In the rows, zero is written as 128.
The rows of D fall into 4 groups, which share some directions, and each row is roughly a mix of its group's hidden directions.
D, 120 rows:
[[177 126 116 129 108  91 121  94 113 127 115]
 [117 160 120 156 165 157 105 145 135 157 128]
 [103 131 102 118 131 128 144 103 139  84 168]
 [ 80 109 133 134 172 140 140 122 157 134 131]
 [116 113 138 126  95 147 162 166 111  96 128]
 [130 131  85 135 150  86 135 163 123 149 130]
 [118  94 140 147 156 107 132  92 129 110  92]
 [105 136 131 121 157 130  95 138 177 100 135]
 [177 132 136 159 113 137 162 111 153 127 141]
 [107 100 156 126 163 114 150 154 132 139 163]
 [145 134 112 136 108 134 179  84 120 120 140]
 [118  94 128  88 160 126 111 159 107 118 145]
 [154 142  75 136 155 112 154 131 117 110 126]
 [152 144 135 113 114 111  85  96 138 163 140]
 [148 132 145 105 162 124 161 134 134 128 177]
 [106 110 172 109 149 110 105  96 139 129 109]
 [146 103 124  84 171 124 121 120 111 101 131]
 [118 157 137 175 175 138 113 126 117 128 124]
 [116 145 159 149 152 113 160 142 115 170 137]
 [131 161 164 104 111 141 114  89 121 109 147]
 [122 111 184 130 110 165 147 116 137 135 118]
 [134 110 137 189 107 146 133 124 120 143 103]
 [139 130  98  99 108 151 161 115 101 123 161]
 [133 123 104 123 127  73 131 168 119 152 129]
 [113 156 122  97 121 175  93 120 129 147 127]
 [147 182 128 132 102 148 141 127 146 149 154]
 [113 140 152 166 139 158  96 131 132 162 113]
 [141 100 111 109 142 133 135  79 163 126 150]
 [139 116 115 127 109 124 158 103  74 153 133]
 [183 137 118 128 135  99 156 119 129  99 134]
 [164  96 142 148 120 133 153 111 129 172 125]
 [128 132 126 118  82 150 128  88 100 122 156]
 [104 121 152 130 149 145 169  93 136 145 155]
 [145 155 124 107 117 138 141 165 128 142 178]
 [153 142 121  91 135 135 139 161 121 129 176]
 [130 144 102 129 155  71 111 149 118 129 140]
 [122 135  91 168 126 173 143 122 111 144 126]
 [153 141 145 145 142 137 113 136 190 114 127]
 [122  86 136 172 127 157 116 140 131 127  97]
 [110 122 148 143 129 118 125  85  95 122 171]
 [151 140 110  81 126 126  99 115 110 136  92]
 [122 125 181 119 125 169 144 102 146 121 125]
 [112 139 121 165 182 121 113 109 117 114 144]
 [170 114 130 127  90  95 128 101 110 119 113]
 [ 93 140 137 172  93 133 126 133 142 157 116]
 [137 152 144  76 137 110 157 140 158 137 129]
 [133 161 144 153 142 151 104 158  98 126 100]
 [107 110 118 170  86 115 163 131 118 136 129]
 [138 129 103 129 117  77 102 164 111 139 122]
 [138 161 167 107 118  90 124 155 121 149 124]
 [123 136 148 157 171 128  99 110 123 142  91]
 [115  85 121 102 157 127 110  96 140 155 133]
 [118 100 132 165 163 117 138  94 138 132  98]
 [132 147 166 151 117 118  77 131 106 117 115]
 [155  98  99 141 109  99 156  93 136 128 129]
 [148 116 115 138 140 132 146  78 150 122 168]
 [131 140  85 164 133 112 115 159 103 150 118]
 [143  93 137 126 153 135 119 104 179 149 132]
 [ 96 136 165 144 148 155  95 131 138 154 116]
 [156 144 155 140 131 135 106 159 167 133  97]
 [107 120 104  92 162 113 158 128 146 104 147]
 [106 132 135 102 137 124  87 163 119 138  90]
 [114  89 133 141 150 110 118 100 122 108  85]
 [102 100 144 166 129 131 163 137 146 129 162]
 [145 146  77 151 164 127 151 140 120 118 125]
 [102 115 148 171 132 131 154 146 154 116 160]
 [106 106 143 105 140 129  98 160 143 149  90]
 [119 141 118 130  94 164 128 159 141 152 165]
 [148 122 125 168 110  86 165 144 130 118 135]
 [121 118 186 135 121 167 132 104 136 121 121]
 [113 103 115 134 137  98 129  95 102 120 173]
 [174 158 127 118 102 130 124 137 104 135  90]
 [129  69 131 136 103 142 139 150 141 135 101]
 [151 108 137 152 109 127 164 117  96 166 130]
 [132 138 152  82  92 118 147 106 122 133 155]
 [127 145 162 162 139 103 131 158 162 147 139]
 [116 158 133 173  87 129 129 135 148 153 119]
 [ 96  98 129 142 157 119 120 106 106 159 158]
 [130  99 129 151 137 123 146  94 101 165 158]
 [176 171 142 117 149 122 132 127 153 126 148]
 [143 159 154 104 101 141 146 156 139 155 104]
 [130 172 133 141 141 183 126 109 135 119 116]
 [178 127 123 123  97  94 123 105 106 118 114]
 [137 110  79 150 116 136 112 162 129 129  96]
 [118 126 146 146 149 130 117  79 145 125  85]
 [160 151 158 136 167 103 119 125 162 122 121]
 [137 106 112  84 132 124 109 105 103 158 101]
 [154 132 105 131 108 105  91 160 121 107  97]
 [160 101 123  99 143 131 111  94 144 160 110]
 [101 150 133 168  89 140 122 120 143 154 108]
 [147 145  71 145 162 124 150 133 125 124 132]
 [103 113 163 142 122 148 143 157 107  98  99]
 [145 138 113 146 103 104  91 161 131 117  95]
 [104  90 157 147 113 131 123  97 155 156 127]
 [174 163 126 105 133 120 124 159 137 123 158]
 [126 115  93 103 141 143 178 127 158 135 134]
 [146 149 111 117  98 129 135 176 119 135 165]
 [131 163 134 153 119 163  95 153 123 159 133]
 [115 118 108 181 164 150 109 122 122 114 119]
 [ 98 115 119 171  85 125 153 118 121 139 115]
 [174 124 124 126  84 102 130 115 103 116 116]
 [117  73 125 111 126 128 151 107 116 165 126]
 [138 147 125 131 184 107 105 106 120 127 100]
 [174 123 142 149  99 134 160 129 115 157 110]
 [127 131 145 179 131 157 109 149 119 139  94]
 [125 108 113  93  95 120 164 138 136 107 159]
 [179 137 120 128 109  97 119 109  99 116 107]
 [125  96 138 110 158 132  99 122 176 146 117]
 [ 96  94 126 107 162 128 105 115 164 132 139]
 [126 157 140 164 133 163  96 149 120 157 119]
 [113 109 180 124 157 132 134  98 145 109 142]
 [137 116 143 123 124 161  98 133 159  96  90]
 [171 117 124 122  84  98 132 105 111 118 121]
 [120  94 122  84 163 143 119 108 105 111 126]
 [121  73 148 109 145 114 145 132 162 118 124]
 [120  73 144 120 143  85 125 137 143 117 131]
 [112  73 123 112 132 134 155 104 154 138 143]
 [109 162 135 127 152 121  76 155 130 117 116]
 [120 176 135 146 133 126 104 159 140  90 129]
 [115 113 101 149 147 132 105  88 114  94 152]]

Each list below has four rows that fit no group; the rest each fit one group, if only roughly. Name those rows in the order they come.
  * j_293: [148 171 109 135 120 156 122 169 103 120 135]
  * j_144: [137 122 171 153  86 131 100 120 118 144 107]
  * j_684: [131 138 128 162 105 126 183 109 128 137 154]
  * j_847: [120 127  80 113 162 122  97 136 126  97 138]
  * j_122: [134 100 115 155 110 102 177 113 110 110 129]
  * j_863: [152 167  89 101 105 147 132 144 110 123 136]
  * j_206: [124 164  92 127 159 122 150 135 122 102 160]
  * j_5: [133 121  73 144 140 104 111 163 128 135 110]
  * j_927: [170 120 160 156 124 118 126 128 166 131 102]
  * j_612: [148 125 122 104 102 112 153 145 102  80 125]
	j_847; j_863; j_206; j_927
  * j_225: [161 131 138 129  98 115 169 120  92 146 146]
  * j_783: [178 143 124 137 137 118 128  85 121  99 113]
  * j_78: [120 158 139 112 155 140 137  91 155 149 161]
  * j_888: [139 155 138 167 114 112 112 113 156 127  86]
  * j_357: [124 119 141 130 169 125  87 123 174 139 132]
  * j_608: [111 120 151 164 117 144 148 103  93 153 151]
  * j_305: [160 153 131 152 153 115 111 122  96 121  90]
  * j_735: [131 117 145 148 145 118 180  85 139 125 138]
  * j_451: [141 159 139  88 145 123 109 125 158  91 118]
  * j_152: [126 142 132 114 132 166 136  66 127 132 119]
  * j_25: [ 99 115 141 124 130 125 111 158  90 163  99]
  * j_347: [150 119 143 107 115 109 181 127  96 146 136]
  * j_564: [131 152 130 165 159 118  98 108 102 148 151]
	j_225; j_783; j_78; j_347
  * j_377: [136 109  91 109  97 129 101 149  97 113 107]
  * j_828: [134 121 146 184 125 132 159 126 131 144 161]
  * j_542: [126 111 145 129 109 139 107  68 103 118 138]
  * j_287: [127 162 148 116 109 181 109 136 113 146 130]
  * j_230: [123  89 137 158 154 122 116 161 143 131  93]
  * j_9: [128 152 121 133  85 130 156 160 134 125  89]
  * j_974: [108  93 122  93 107 134 159 141 154 106 113]
  * j_298: [119 172 137 149 113 125 124 172 102 106 117]
  * j_977: [147 129 127  95  78 100 125 157 125 144 120]
  * j_281: [ 86 156 122 137 123 119 128 155  83 110 139]
  * j_990: [132 132 127 116 133 118 103 125  71 165 108]
  * j_296: [141 132 139  75 130  90 107  99 132 121 134]
  * j_426: [121 131 126 177 121 160 114 130 144 172 131]
  * j_723: [137 102 113 117  90 112 166 130 105 101 109]
	j_542; j_287; j_9; j_723
  * j_291: [115  87 101 128 114 123 158 110  92 105 120]
  * j_834: [101 126 155 156 143 137 140  81 149 140 110]
  * j_450: [ 99 146 127 159  97 156 143  95 130 156 123]
  * j_43: [133 139 117 106 139 180 115 158 130 153 153]
  * j_405: [122 143 126 142 128 178 119  81 124 104 139]
  * j_843: [113  97 120  95 135 133 125 110 137 164 171]
  * j_673: [116 100 185 121 136 104 139 112 126 132 152]
  * j_125: [101 167 109 143 116 148 133 159  92 144 131]
  * j_3: [ 91 112 119 111 118 124 137 164 120  81 140]
  * j_370: [120 140 137 117 188 111 113 114 119 110  99]
  * j_814: [132 128 137  83  80 122 120 130 137 134 164]
  * j_560: [168 159 109 120 105 134 153 109 127  93 138]
  * j_724: [157 132 102 104 135 124 109  81 101 150 126]
  * j_672: [114 109  94 139  83 121 117 163 106 128 115]
  * j_770: [137  98  95 137  88 160 108 140 133 126 103]
	j_43; j_843; j_125; j_3
  * j_141: [131 138  70 135 142 119  96 116 120  99 138]
  * j_392: [130 151 152 114 104 148 115 172  96 108 123]
  * j_710: [ 97  99 112 140 117 115 161  86 139 149 133]
  * j_719: [128 159 106  83 119 126 105 134 120  95 103]
  * j_713: [138 112 122 124 163 134 113  86 169 132 152]
  * j_202: [ 95  80 127 107 147 123 119 117 116 164 127]
  * j_679: [143 113 120  86  79 103 119 120 121 118 146]
  * j_240: [107 114 135 142 159 135 164 114 144 175 140]
  * j_416: [132 142 195 108 108 123 113 118 122 130 132]
  * j_176: [152 168 151 151 114 123 114 137  96 107 102]
  * j_58: [130 128 135 126 167 102 103  82 141 148 110]
  * j_942: [111  71 126  96 133 134 135 116 146 153 118]
  * j_851: [127 144 160 146 167 157 119  94 106 133 112]
  * j_727: [149 142 168 141 105 129  89 120 101 136 102]
	j_710; j_240; j_176; j_851
  * j_150: [ 99 109 114 117 154 111  86  92 146 122 134]
  * j_363: [130 120 100 133 121 159 167 155 155 151 149]
  * j_214: [134 111 110  81 127 157 149  92 140 146 132]
  * j_486: [145 119 148 168 149  86 149 117 148 117 112]
  * j_343: [120 134 136 125 114 115  64 129 104 111 107]
  * j_311: [128 110 100 139 118  79 126 161 102 147 134]
  * j_456: [116 137 162 168 145 154 105 101 103 120 134]
  * j_602: [126 122 143 169 159 128 128 132 111 115  78]
  * j_314: [154 117 110 109 139 115  90 127 116  95  90]
  * j_808: [137 118 137 114 130  86 134 178 143 149 105]
  * j_248: [135 135  88 104 134  77 137 151 126 143 143]
  * j_337: [125 126 126  78 113 133 115 155 126 121  81]
  * j_236: [ 87 129  94 106 136 119 134 116  95 104 152]
	j_150; j_363; j_214; j_343
  * j_169: [108 136 130 108 131 172 109  79 129 132 111]
  * j_73: [163 126 146 154 121 116 120 119  90 114  87]
  * j_953: [166 131  81 145 158 120 148 153 127 127 126]
  * j_24: [147  95 104  92 171 107 118 127 128 129 114]
  * j_88: [146 112 163 166 138 135 132 142 170 150 128]
  * j_252: [119  75 127 110 141 124 132  95 148 101 143]
  * j_999: [124 145 125 148 107 148 162  73 132 137 124]
  * j_884: [131 100 108  76 118  99 147 117 115 146 138]
  * j_115: [129 138 129 158 130 187 138 134 139 137  95]
  * j_986: [125 146  85 157 145 104 139 141 100 154 145]
  * j_260: [181 131 116 110 140 100 113 136 125  92 121]
  * j_21: [ 92 145 136 124 154 128  89 152 156 101 128]
  * j_821: [ 94  95  97 102  95 127 147 123 115 109 133]
	j_953; j_24; j_884; j_821
  * j_861: [167 155 140 168 127 126 125 111  99 153 136]
  * j_444: [139 173 130 119 145 168 117 122 154 108 105]
  * j_250: [ 89 155 144 153 162 127 111 159 127 147 124]
  * j_164: [173 131 143 110 116 136 117 166 144 163 118]
  * j_946: [118 148 104 140 167  84  96 135 126 134 115]
  * j_769: [124  85 108 102 166 141 120 132 161 142 133]
  * j_686: [114 121 146 179 116 101 124 115 148 126  92]
  * j_825: [133 146  90 134 160 108 164 150 127 158 134]
  * j_859: [ 97 121 143  98 157 157  88 139 128 146 129]
  * j_33: [125 180 133 159 155 112 116 138 104 148 133]
  * j_897: [ 84 101 133 150 138 152 165 143 148 122 126]
  * j_601: [117  82 150 136 151 131 121 133 160 166 126]
  * j_82: [ 94 132 123 149 133 171 131 153 152 152 153]
	j_250; j_164; j_946; j_769
  * j_499: [111 130 148 144 111 145  99 149 142 176 102]
  * j_772: [125 131 131 147 179 112 133  92 107 140 154]
  * j_717: [171 126 157 147 126 141 126 147 158 155 101]
  * j_578: [111  87 135 113 156 132 130  96 115 156  98]
  * j_321: [122  92  82 137 153  99 123 150 144 116 122]
  * j_571: [115 151 116  95 152 122  74 128 132 116 112]
  * j_276: [147 130 112 130 106 103 112 189 123 121 136]
  * j_245: [113 109  90 125 128 134 178 138 143 109 153]
  * j_739: [127 123 157 126 128 186 136 107 153 112 110]
  * j_911: [112  99 145 161 102 134 146 118  91 155 144]
  * j_434: [108 144 163 167 119 107 130 105 113 131 162]
  * j_338: [141 112 164 156 123 116 116  93 115 131  87]
  * j_449: [132 137 101 119 104 132  77 142 117 120  90]
	j_499; j_772; j_578; j_434
  * j_175: [100 150 124 157 148 122 130 121 133  92 173]
  * j_12: [130  90 124 137 100 118 174 127 120  94 116]
  * j_765: [ 98 151 137 134 105 125 141 176 116  94 119]
  * j_720: [154 116 123 124 111 114 177 140  90 150 137]
  * j_892: [ 98 119 118 154 142 140 110  99  83 112 147]
  * j_541: [114 143 128 142 195 115 134 137 151 129 124]
  * j_313: [148 123 141 176 109  91 156 142 116 123 138]
  * j_855: [ 81 137 132 146 162 121 107 151 112 102 113]
  * j_362: [100  88 108 100 142 123 135  92 115 141 149]
  * j_576: [145 100 119 119 154 127 117  86 120 171 144]
	j_720; j_892; j_313; j_855
  * j_458: [122  77 131 145 106 134 163 103 133 142 109]
  * j_964: [123  83 130 121 142 114 164 111 155 102 147]
  * j_282: [114 137 171 120 117 169 127 170 138 138 124]
  * j_845: [129 155  79 125 110 153 141 104 104 128 152]
  * j_37: [ 95 129 139 131 189 130 118 115 147 141 117]
  * j_528: [169 116 153 140 115 135 130 137 152 163  92]
  * j_641: [172 101 128 115 108 137 156 100 131 154 112]
  * j_882: [119 171 131 136  91 160 119 137 149 156 139]
  * j_598: [125 159 142 100 150 118 135  89 137 103 161]
  * j_330: [149  75 117 107 144 106 118 120 109 115 103]
	j_458; j_964; j_282; j_330
  * j_658: [125 111 109  84 106 130 140 116  88 145 101]
  * j_307: [133 166 143 136 133 143  99  95 157 139  96]
  * j_745: [135  73 147 126 109 113 112 145 147 118  99]
  * j_575: [129 149 136  83 139  78 137 125 130 125 155]
  * j_740: [120  83 110 102 100 155 142 132 137 100 115]
  * j_916: [130 126 121 162  92 134 122 174 132 155 108]
  * j_208: [ 97 135 119 127 103 155  78 131 128 139  99]
  * j_572: [113 158 148 104 148 121  77 135 153 118 133]
  * j_85: [164 164 112 103 119 147 150 118 123 125 165]
  * j_53: [152 116 109 148 142  74 128 138 109 111 152]
  * j_128: [143 166 126 123 124 114  74 140 121 107 109]
	j_740; j_916; j_572; j_53
  * j_854: [130 141 141 148 118 105 142 181 146 145 159]
  * j_993: [113 102 161 144 105 127 159 121 103 164 144]
  * j_665: [109 123 103  85 151 119  95  99 106 134 127]
  * j_746: [154 162 111  95 138 126  92 115 146 102 115]
  * j_430: [155 150  98 114 173 135 123 130 128 117  91]
  * j_928: [ 95 111 157 130 154  97 112 119 140 127  87]
  * j_59: [130  99 135 141 152 154 148 157 156 140  90]
  * j_886: [161 163 151 175 125 128 121 154 131 136 122]
  * j_36: [149 178 116 129  92 151 129 101 142 137 127]
  * j_187: [135 129 131 102 124 138 156 165 164 152  96]
  * j_394: [108 149  97  80 140 108 118 102 114 132 145]
  * j_496: [124 135 139  85 146  94 161 118 131 140 161]
  * j_309: [ 80 110  95 128 154 113 131 114 139 127 158]
  * j_350: [164 166 141 108 160 138 104 111 152 130 125]
	j_430; j_928; j_394; j_309
  * j_545: [122 104 186 144 115 132  98 115 120 110 120]
  * j_185: [121 127  96  71 131 119 107 104 117 122 110]
  * j_304: [103 127 170 154 103 124 153 147 133 148 155]
  * j_981: [158 147 105 166 130 144 156 124  98 132 155]
  * j_629: [135 140  82 152 100 165 110 130 112 126 114]
  * j_885: [172 123 125  99 123 140 120 131 158 134  84]
  * j_943: [181 157 113 127 113 129 145  97 105 126 125]
  * j_648: [110 129 140 132 133 121 143  98 130 179 168]
  * j_920: [116 169 121 130 155 122  86 116 126  94 144]
  * j_339: [144  91 133 124 170  94 137 146 117 103 139]
  * j_803: [160 164 142 105 122  93 100 131 110 113 145]
	j_304; j_981; j_648; j_803
  * j_277: [155 127 163 122  96 109 115 121  92 107 104]
  * j_667: [172 130 112 116 131 132 131  73 146 119 142]
  * j_423: [159 121 130 161 127  77 147 122 139 111 108]
  * j_319: [111 111 130 125 171 127  96 109 169 132 148]
  * j_440: [131 128  94 108  73 150 140 155 131 127 129]
  * j_569: [110 147 128 171 165 124 126 104 100 134 153]
  * j_165: [141 104 163 132 111 132 146 161 146 158  96]
  * j_944: [156 152 103 113 104 133 151 104 135  86 139]
  * j_143: [121 106  99 164 127 136 146 110 145 114 173]
  * j_411: [110 122 125  98 125 112 147 159 129 132 183]
  * j_512: [118 111 159 136 145 109 100  84 146 154 116]
  * j_733: [164 159 117 119 141 120  88 105 102 144 115]
  * j_997: [143  95 121 149 144 129 127  95 152 174 120]
  * j_50: [154 102 122 111 111  85 140  85 131 120 124]
	j_440; j_143; j_411; j_997
